Named turns come first, each shown by rows before and after it. Which turns, in which order, take the first row of each pair that follows to the second? Write the first one first, as in the answered first pair.
turn D:
[-0.30  0.63 -0.10 -1.18 -1.59  1.65 -1.22  1.00  1.71  0.93  0.13  1.28] -> [ 1.10  1.55 -1.09 -1.63 -0.67  0.30 -0.48  0.96 -1.43  0.84  1.20  0.95]
[ 0.15 -0.27  1.48  0.14  2.76 -0.01  0.17 -0.77 -0.38  0.41  2.50 -3.18] -> [-0.49  0.18  2.10 -0.17  1.24  1.99 -0.54 -1.07  3.01 -0.50  1.30 -1.37]
[-0.53 -3.16  0.22  3.06  0.61 -1.08  0.68 -0.14 -0.16 -0.18 -1.67 -1.81] -> [-0.99 -0.84 -0.21  1.88 -0.39  1.45 -0.74 -0.88  1.95 -2.08 -2.91  1.62]
[-0.06  1.02  1.12 -0.47 -1.02  2.40 -2.35  1.01  0.79  1.08 -1.14  0.00] -> [ 0.88  2.01 -0.12 -1.27 -0.37  1.36 -2.04  0.82 -2.20  0.82 -0.31  0.38]
turn C:
[ 1.60  0.55  0.06  0.32  0.19  0.53  0.86 -0.46 -0.12  0.12  1.34 -0.41] -> [ 1.59  0.22 -0.47  0.42 -0.32  0.28  1.15 -0.93 -0.01 -0.37  1.03  0.65]
[-0.19  1.44 -0.01 -0.64 -0.20 -0.22  0.12 -0.13 -2.03 -1.70 -0.90  0.07] -> [ 0.11  1.52  0.52 -0.82  0.05  0.28 -0.28  0.13 -2.14 -1.49 -0.77 -0.40]
[-1.38 -1.14 -1.11  1.20 -1.95  1.42  0.29 -0.68  0.88 -2.48 -3.31  2.37] -> [-0.33  0.07  2.33  0.84  0.18  3.44 -1.87  1.24  0.47 -0.60 -1.35 -3.39]
turn N:
[-0.23 -0.50  0.01  0.93  0.28 -1.05  0.22  0.03  1.94 -0.35  0.84  0.02] -> [-0.03  0.08 -0.73  1.16  0.88 -1.28  0.77 -0.20 -0.11 -1.59  0.47 -0.45]
[ 0.19  2.52 -2.02 -1.84 -0.08 -2.77  0.66 -1.71  0.97 -0.01  1.05  4.25] -> [-0.91  1.19 -1.74 -0.61 -0.55 -2.99  1.25 -2.12  2.74 -0.26  0.04  4.13]
[-2.66  0.50  1.38  0.67 -0.04  0.38 -0.37 -1.26  2.89  0.97  0.81 -0.97] -> [-2.99  0.48  0.79  1.72  0.43 -0.42  0.72 -1.87 -0.10 -1.32 -0.09 -1.70]
Pairs:
(2 to 3 turns a pair)
[-4.75 -2.86  0.68  5.03 -1.04  0.24  2.42 -2.58 -1.42 -5.40 -1.53 -0.78] -> [-0.10  3.61  2.61  0.09  2.40  2.26 -1.44 -0.02 -5.24 -1.16  3.89 -4.65]  C C N
[-1.65 -1.82  0.12  1.22 -0.52 -0.95  0.39 -0.75  1.62  0.28 -1.71  1.70] -> [-0.40  0.86 -1.05 -1.18 -0.35 -0.44 -0.50 -0.57  0.49  0.18 -0.76  3.44]  D N N
[-0.73  2.08 -0.73  0.33 -0.30  0.03  2.43 -0.23  0.74 -1.21 -0.27  1.27] -> [ 0.19  1.83 -0.87 -0.03  0.39 -1.45  2.49  0.24 -0.81  0.43  1.33 -0.11]  N N D
[ 1.60  2.51 -0.49 -0.79  0.13 -0.58 -2.39 -0.52 -2.30  0.31  1.84 -1.12] -> [-1.41 -1.96  0.42  3.01 -1.46 -0.99 -0.40 -1.51  1.10 -0.98 -1.25 -1.13]  N N
[ 1.13  1.24 -0.50 -2.07  1.14 -0.24 -1.19 -0.84 -1.06  3.59  2.21  2.76] -> [-1.18 -3.84  1.40  1.94  0.90 -1.68  0.77 -0.92  0.81  3.44  0.30  0.10]  D N
[ 1.04 -1.23 -1.90  0.51 -1.21 -0.80  0.46  0.31 -1.62  0.71 -1.43  1.25] -> [ 1.07 -2.00 -0.70  0.41 -1.11 -0.91  0.01  0.85 -0.40  2.08 -0.99  0.07]  N D
[ 0.16 -1.75 -2.05  0.64  0.39 -2.97  2.57 -1.38 -0.21 -0.64 -0.58  0.48] -> [ 2.16  1.56 -1.60 -2.55  0.94 -1.23 -0.07 -0.40  0.09  1.72  1.52  1.22]  D N N
[-0.91 -2.57  2.85  1.37  0.88 -0.23  0.09  0.82  2.04  2.25  0.67 -3.55] -> [-0.26  3.73  1.39 -2.20  2.37  0.98 -0.95 -0.43  0.44 -0.32  3.25 -0.08]  D C D
[ 2.33 -1.02 -1.05 -0.25  0.66 -1.95  0.89  0.71 -3.71  2.57 -0.12 -0.26] -> [ 1.65 -1.52  0.39 -1.02 -0.72  0.28 -0.56  0.85  2.45  4.03 -0.87  1.69]  N D
[ 1.05  1.97  1.05 -1.07  1.10  2.19 -2.08  0.38  0.42  0.32 -0.06 -1.28] -> [ 1.09  0.95  1.37 -0.50  1.76  1.52 -1.78  0.73 -0.04  1.17  0.29 -2.27]  D D
[ 0.84 -0.83 -0.23 -0.23 -0.20 -0.68  0.40  0.31 -1.35  4.20  1.21  0.03] -> [ 0.51  0.77 -0.78  0.46  0.02 -0.15  1.10 -0.39 -4.32  0.72 -0.32 -0.53]  D N N
[-0.65 -1.82  0.96 -1.00 -0.98 -3.03  0.57  0.19  0.43  1.58 -0.50  1.80] -> [-1.36 -2.17  1.31  0.01 -1.31 -2.36  0.81 -0.28  0.64  0.09 -1.65  1.23]  N D
[-1.81 -0.93  0.04  0.74  0.06 -2.56  2.78 -1.32  0.42 -2.83  0.69  0.71] -> [ 0.49  0.48  0.43 -1.95  0.80 -2.43  0.98  0.06  1.01  1.18  3.75  0.85]  N N D
[ 0.65  0.17 -0.10 -0.61 -0.92  2.12 -1.17  0.40  1.84  1.20 -0.77  0.42] -> [ 0.54 -0.65 -0.44 -0.36 -1.32  1.05 -0.48  0.10  2.21  1.52 -0.65  1.30]  D N
[ 0.32 -0.10  0.12 -0.59  1.74 -2.96  2.45  0.25  2.00  2.06  3.84  2.55] -> [-0.22 -0.21 -0.80  0.78  2.22 -3.53  3.91 -0.21 -1.70 -0.44  2.92  1.49]  N N
[ 0.33 -0.13  0.26  0.86 -0.62  1.87 -0.75  0.16  0.41 -0.80 -1.74  0.16] -> [ 1.60  0.25 -0.57 -0.47  0.48  0.14 -0.85  0.72 -1.45  1.49  0.14 -0.14]  D N D
[ 1.11  3.60 -2.34 -1.03  0.74 -2.72  1.36  0.52 -1.25 -2.24  1.52  2.18] -> [ 2.39  4.87 -0.27 -1.36  0.73  1.15 -1.33  2.27 -1.05 -0.91  0.18 -1.78]  C C
[-1.87  1.95  0.30  1.82  2.69  0.27  2.21 -1.94  0.03 -3.86  0.68 -0.83] -> [-0.15  0.54 -0.65  1.25  3.32 -2.80  2.55 -1.00 -2.44 -0.16  2.82 -1.44]  N C D
[-0.63 -0.35  1.57  1.22  1.95 -0.41  0.26  0.10 -0.59 -0.55  0.80 -3.01] -> [-0.34 -0.28  1.91  0.18  1.67 -0.01 -0.53  0.67  1.29  0.96  1.50 -2.29]  N N
[-1.75 -0.12  0.64  1.16 -0.75  1.75 -0.45 -0.46  0.61 -3.58 -2.17 -0.21] -> [ 1.17  1.38  1.42 -1.46  0.66  0.85 -2.15  1.39 -0.24  1.68  1.65 -2.35]  N D N
[ 0.79 -2.86  0.85  3.11  2.46 -2.05  0.28  0.87 -1.13  3.39 -0.26 -3.39] -> [ 1.02  2.11 -1.21 -0.92 -0.08  1.41 -2.03 -0.63  3.53  0.70 -1.37  5.04]  D D N
[-0.67 -2.08 -3.87  0.57  1.39 -2.73  1.38  1.98 -1.12  1.14  1.73  2.17] -> [-0.41 -0.97 -4.33 -0.39  1.14 -2.31  1.13  1.74 -0.90  0.20  1.42  3.48]  D D D
[-1.13 -1.10  0.11 -0.93  0.30 -1.61  0.48 -0.39  2.23  1.64  2.37  0.02] -> [-0.69  0.29 -0.89 -0.53  1.17 -2.13  1.15 -0.61 -1.96 -0.18  2.35 -0.74]  N N
[ 0.01  2.51  1.10 -1.15  0.61  1.57 -0.52 -0.51  1.11 -0.66  1.41  0.02] -> [ 0.17  2.92  0.75 -0.61  0.94  1.22 -0.01 -0.80 -0.35 -1.89  0.95 -0.46]  N N N
[-2.80 -0.67  1.17  0.99  2.96 -1.28  1.21 -2.04 -0.27 -1.60  1.70 -2.21] -> [-2.59 -0.27  2.13  0.69  3.01  0.06  0.45 -1.41  0.87 -1.17  1.75 -3.15]  N D N
[-1.02  0.95 -1.68  0.91  0.41 -0.04  0.29 -0.33 -2.71 -0.95 -1.38 -0.14] -> [ 0.33  0.42 -0.24 -0.14  0.79 -0.40 -0.85  0.78 -0.94  2.88  1.02 -1.64]  N D
[-2.69  2.26  2.56 -1.42  1.73  3.70 -0.94 -1.66 -0.72 -3.18  0.50 -1.25] -> [-3.23  1.27  2.65 -0.76  1.43  3.39 -0.66 -1.69 -0.29 -3.75 -0.25 -1.28]  N N N
[ 1.73 -1.29  2.61  0.59 -0.21  1.62  3.35  0.78  0.13  1.83 -0.44 -2.65] -> [ 1.78  0.52  2.68 -0.63 -0.68  3.70  1.94  0.91  1.87  1.50 -1.04 -0.80]  N N D
[-0.19 -2.02 -0.03  1.19 -0.52 -2.48  0.77  0.49  0.62  2.65  0.62 -0.72] -> [ 0.14 -1.66  0.45  1.14 -0.50 -1.69  0.17  0.92  0.97  2.84  0.58 -1.67]  C C C
[-2.58 -4.84 -3.61  3.22 -2.15 -1.05  2.20 -1.10  0.51  1.18 -0.85  1.67] -> [ 0.67  1.57 -4.53 -2.18 -1.74  1.25 -0.98 -0.54 -0.83  2.45  1.67  4.62]  D N N
[-3.45 -0.24  0.43  1.52  1.33  1.25  0.82 -1.33  0.55 -3.51 -3.03  0.94] -> [-2.86 -0.87  2.74  1.67  2.00  2.12 -0.37  0.02  2.38 -0.70 -1.85 -2.25]  N D D
[-0.19  1.85  1.59 -3.42  0.41  2.45 -0.79  1.14  2.94  1.34  2.32  0.93] -> [-0.88  1.17 -0.18 -3.26 -0.52  1.39  0.37  0.03  3.07  0.25  1.74  4.10]  C C
[-2.40  1.86  0.35 -1.07  1.11  0.24  0.82 -2.13 -0.89 -2.99  1.71  0.76] -> [-3.25 -0.83  2.05  0.43  0.75  0.21  0.69 -1.81  1.80 -1.50  1.17 -1.57]  D D
[ 1.10 -1.53  1.38  0.57  0.30  0.97  0.00  0.05  0.24  1.26  1.03 -0.92] -> [ 1.11  0.42 -0.14 -0.33  0.37  1.40  0.24 -0.96 -1.55 -0.94  0.33  1.05]  N D D
[ 0.72 -0.32  0.61 -0.69 -1.09  2.06 -1.66  1.31  1.69  2.56 -1.21 -0.33] -> [ 1.79  0.33 -0.61 -0.94  0.10  0.14 -0.81  1.51 -2.37  2.88  0.15 -1.20]  D D
[ 0.41  2.65 -0.73 -0.92 -1.76  2.33 -0.04 -0.34  1.30 -2.60 -0.90  3.11] -> [ 1.17  0.54 -1.52  0.32  0.23 -1.50  2.14  0.16 -4.83 -1.66  0.57 -0.60]  N N D
[ 1.17  0.43 -0.87 -1.16 -2.04  1.51 -1.28  0.98  0.10  1.09 -1.90  1.68] -> [ 0.90 -0.69 -0.24 -0.59 -1.97  1.58 -1.54  1.08  1.18  1.77 -2.04  0.96]  D D D
[ 0.21  1.71  1.49 -2.22  0.12  1.84 -2.04 -0.11  2.63 -1.25  0.62 -0.61] -> [ 0.02  0.04  1.44 -1.93 -0.34  0.45 -1.52 -0.01  4.06  0.27  1.46 -0.26]  D N
[-0.47  1.07 -0.96 -0.93  0.80 -1.75  1.57 -1.27 -0.91 -1.25  1.99  2.58] -> [-1.69 -1.25  1.20  0.86  0.07 -0.60  0.89 -0.83  3.54 -0.14  0.63  1.21]  D D
[-1.18 -2.26  1.00 -0.34  0.98 -0.16 -0.31  2.41  5.89  2.15  0.43  2.91] -> [-3.00 -1.79 -0.87  2.31  0.97 -0.42  2.26  0.49  0.72 -4.44 -2.93  2.49]  N D
[-0.90  0.68  1.14 -1.00 -0.88  1.49 -0.94  0.04  2.40  0.71  1.30  1.82] -> [-1.74 -0.99  0.04  1.38  0.27 -1.39  1.70 -0.34 -2.62 -1.40  0.66 -0.25]  N D D
[-1.02 -2.33 -0.31  1.70 -0.15 -0.37  1.55  0.24 -0.70 -1.71 -0.96 -1.33] -> [-0.70 -1.80 -0.79  1.24  0.26 -0.63  1.89  0.18 -1.82 -1.80 -0.73 -1.12]  D D D
[ 2.20  3.50 -0.52 -1.22 -0.20  0.67 -1.18  0.60 -0.15 -1.93  1.93 -0.11] -> [ 0.45  0.99 -1.37  1.06 -0.77 -0.67  0.90 -0.48 -0.47 -4.60  0.05  0.40]  N N D
[ 0.46 -2.78 -0.47  0.23  0.72 -3.51  1.57  0.89 -2.37  1.47  0.75  0.59] -> [-0.13 -2.51  0.70 -0.71 -0.51 -0.92 -0.26  1.03  3.18  1.95 -0.02  2.62]  N N D
[-0.15 -1.09 -1.22  1.95  1.24 -1.18  1.40  0.08 -3.86 -1.13 -1.22 -1.73] -> [ 0.44  1.01 -0.78  0.80  1.90  0.51  0.13  0.39 -4.03 -1.58 -1.20 -2.32]  D N
[-1.89 -1.65 -2.20  2.15 -0.67 -2.26  2.07 -0.59  2.32 -0.96 -0.28  1.00] -> [-0.81  2.93 -0.09 -0.02 -0.34  3.01 -1.47  0.43  3.22 -1.25 -0.39 -0.43]  C C D
[ 1.28 -1.96  1.02 -0.11  0.31  0.03 -0.91  1.05  1.96  3.74  0.40 -1.12] -> [ 0.44  0.48 -2.27  0.15 -0.42  0.29  0.99 -0.94 -1.57 -2.34 -2.02  2.82]  D N D
[ 0.87  0.33  0.72 -0.51  0.63 -0.13 -0.18  2.58 -2.05  2.09 -0.44 -2.65] -> [ 0.24  1.18  0.62 -1.55 -1.35  1.84 -1.26  2.07  2.05  1.24 -1.74  0.69]  N D
[-0.89 -0.77  0.52  1.63 -0.69  1.97 -0.06  0.68 -0.31 -1.87 -3.06 -1.87] -> [-0.05  0.83  1.07  0.65 -0.37  2.85 -1.55  1.36 -0.01 -0.56 -2.03 -2.25]  N D D
[ 0.10  0.20  0.77 -0.59  0.68 -0.19  0.15  0.84  1.35  1.02  1.42 -0.73] -> [ 0.65  1.16  0.01 -1.25  0.88 -0.13  0.18  0.50  0.11  0.55  1.63  0.34]  D D
[-0.44 -1.33  1.42 -0.32 -0.49  0.49 -0.32  0.26  3.10  0.55 -0.06  0.38] -> [-0.89 -0.22 -0.56  0.12 -0.73  0.06  1.09 -1.06  0.10 -2.46 -1.02  2.03]  D N N
[ 1.49 -0.55  2.09  0.55  0.72 -0.52 -1.28 -0.10 -1.64  1.90  1.00 -2.15] -> [ 0.70 -1.96  2.27  1.84  0.19 -0.57 -0.56 -0.27 -0.82  1.33 -0.01 -2.51]  N N
[-0.65 -3.42 -1.78  1.37 -0.52 -2.07  2.22  0.35 -0.99  0.86 -1.52 -0.34] -> [-0.52 -3.35  0.25  1.15 -0.56 -0.36  0.92  1.23  1.46  2.59 -1.21 -1.89]  N D
[-0.54 -0.39  0.69  1.14  1.46 -0.57  0.75 -0.20 -1.98 -1.13  0.20 -2.81] -> [-0.46  1.60  0.89  0.47  1.09  1.44 -0.03 -0.41 -1.23 -2.23 -0.50 -2.10]  D N
[ 0.70  1.57 -1.74 -1.95 -0.77 -1.52 -1.36  1.92 -3.20  0.96 -0.67  1.86] -> [-0.29  0.02 -2.14 -0.19 -0.77 -2.13  0.03  1.37 -3.87 -0.72 -2.00  1.29]  N N N
[ 0.35  2.60 -0.53 -1.87 -0.43  2.02 -1.63  0.23  1.29  0.53  0.11  1.19] -> [-0.20  1.13  0.12 -1.14 -0.62  2.23 -1.65  0.41  2.92  1.13 -0.08  0.53]  D D D
[-0.17 -2.68 -1.21  2.13 -1.41 -2.31  1.98  0.91  0.04  1.18 -1.19 -0.58] -> [ 0.53  0.85 -3.17  0.17 -1.71 -0.92  1.35  0.04 -1.23 -0.98 -1.13  2.65]  D D
[ 0.64  3.64 -0.30 -2.08  2.40  0.43 -1.88  1.18 -2.64 -0.08  3.55 -1.11] -> [-3.08  0.89 -1.06  1.13 -0.46  0.82  0.17 -1.15  1.52 -5.34 -1.16  2.59]  N N D
[ 0.26 -0.13 -0.42 -0.22 -1.67  0.65 -0.47 -0.06  2.38  1.06 -0.49  3.49] -> [ 2.00  0.91  0.58 -0.51  0.68 -0.10 -0.85  1.18 -1.67  2.98  1.67 -1.38]  C D D
[ 0.63  0.22  0.23 -0.12  2.27 -2.03  0.19 -0.57  0.99  1.54  2.51  1.50] -> [-0.92 -1.65  0.86  2.29  1.53 -1.50  0.92 -1.14  2.05 -0.23  0.47  0.44]  N N D
[ 0.98 -0.55 -0.35  0.56  0.34  0.39  0.09 -0.03 -2.17  0.00 -0.13 -1.52] -> [ 0.94 -0.10  0.42 -0.45 -0.31  1.50 -1.10  0.16  0.71  1.15  0.49 -0.60]  N D
[-1.64 -2.26  0.07  1.93 -0.56 -0.90  1.40 -1.36  0.77 -2.24 -2.74 -2.10] -> [-0.51  0.21 -1.93  0.53 -0.09 -1.53  1.55 -1.61 -2.53 -3.40 -2.07 -0.53]  D D
[ 0.32 -2.10  0.06 -0.26  0.97 -2.31  0.61  0.56  0.63  2.75  2.11 -0.91] -> [-1.80 -0.94 -0.84  1.13 -0.02 -0.41  1.36 -1.48  0.06 -2.91 -1.70  1.30]  D N D
[ 0.04 -3.35 -0.39  0.98 -1.23 -0.39  0.32  0.20  0.40  0.65 -2.10  0.05] -> [ 2.16 -0.15 -0.77 -1.89 -0.25  0.10 -1.13  0.98 -1.54  2.08 -0.18  0.22]  N N
[-2.07  0.30  0.42  0.03 -1.64  0.34 -1.76  1.05  1.67 -1.07 -3.59  0.06] -> [-0.80  0.23  1.15 -0.24  0.43 -0.87 -1.78  2.21 -1.37  0.42 -1.27 -3.39]  D C D
[ 1.09  1.70 -0.73 -0.40 -0.83  0.94 -0.56 -0.65 -2.03 -1.81 -1.90 -0.20] -> [ 1.69  0.26  1.33 -0.59 -0.78  1.27 -1.54  0.44  0.76  2.00 -0.36 -1.97]  D N D
[ 0.75 -3.13 -0.50  0.04 -2.55 -0.96  0.00  0.60  2.12  2.28  0.33  0.02] -> [ 0.93 -2.80  0.06 -0.07 -1.81 -1.20 -0.02  0.75  1.80  2.65  1.00 -0.82]  C C
[-2.37 -1.42  1.69  1.73  2.05 -2.76  2.11 -1.50  1.28 -1.68  2.47 -0.85] -> [-1.82  1.86 -0.06 -0.15  2.08 -1.87  1.89 -2.37 -0.08 -3.63  2.23  2.19]  D D
[-0.98 -2.33  0.28  1.98 -0.61 -1.50 -0.07 -0.12  0.09  2.88 -1.92 -0.37] -> [-0.91 -0.57 -1.03  1.74 -0.26 -1.42  0.72 -0.89 -3.03  0.02 -2.71  0.20]  D N D
[-2.67 -1.73  3.11  1.80  0.77  0.17  2.69 -0.37 -0.69 -1.97 -1.10 -2.21] -> [-1.67  1.61  0.81 -0.27  0.86  0.52  2.25 -1.19 -3.67 -4.00 -0.69  0.61]  D D
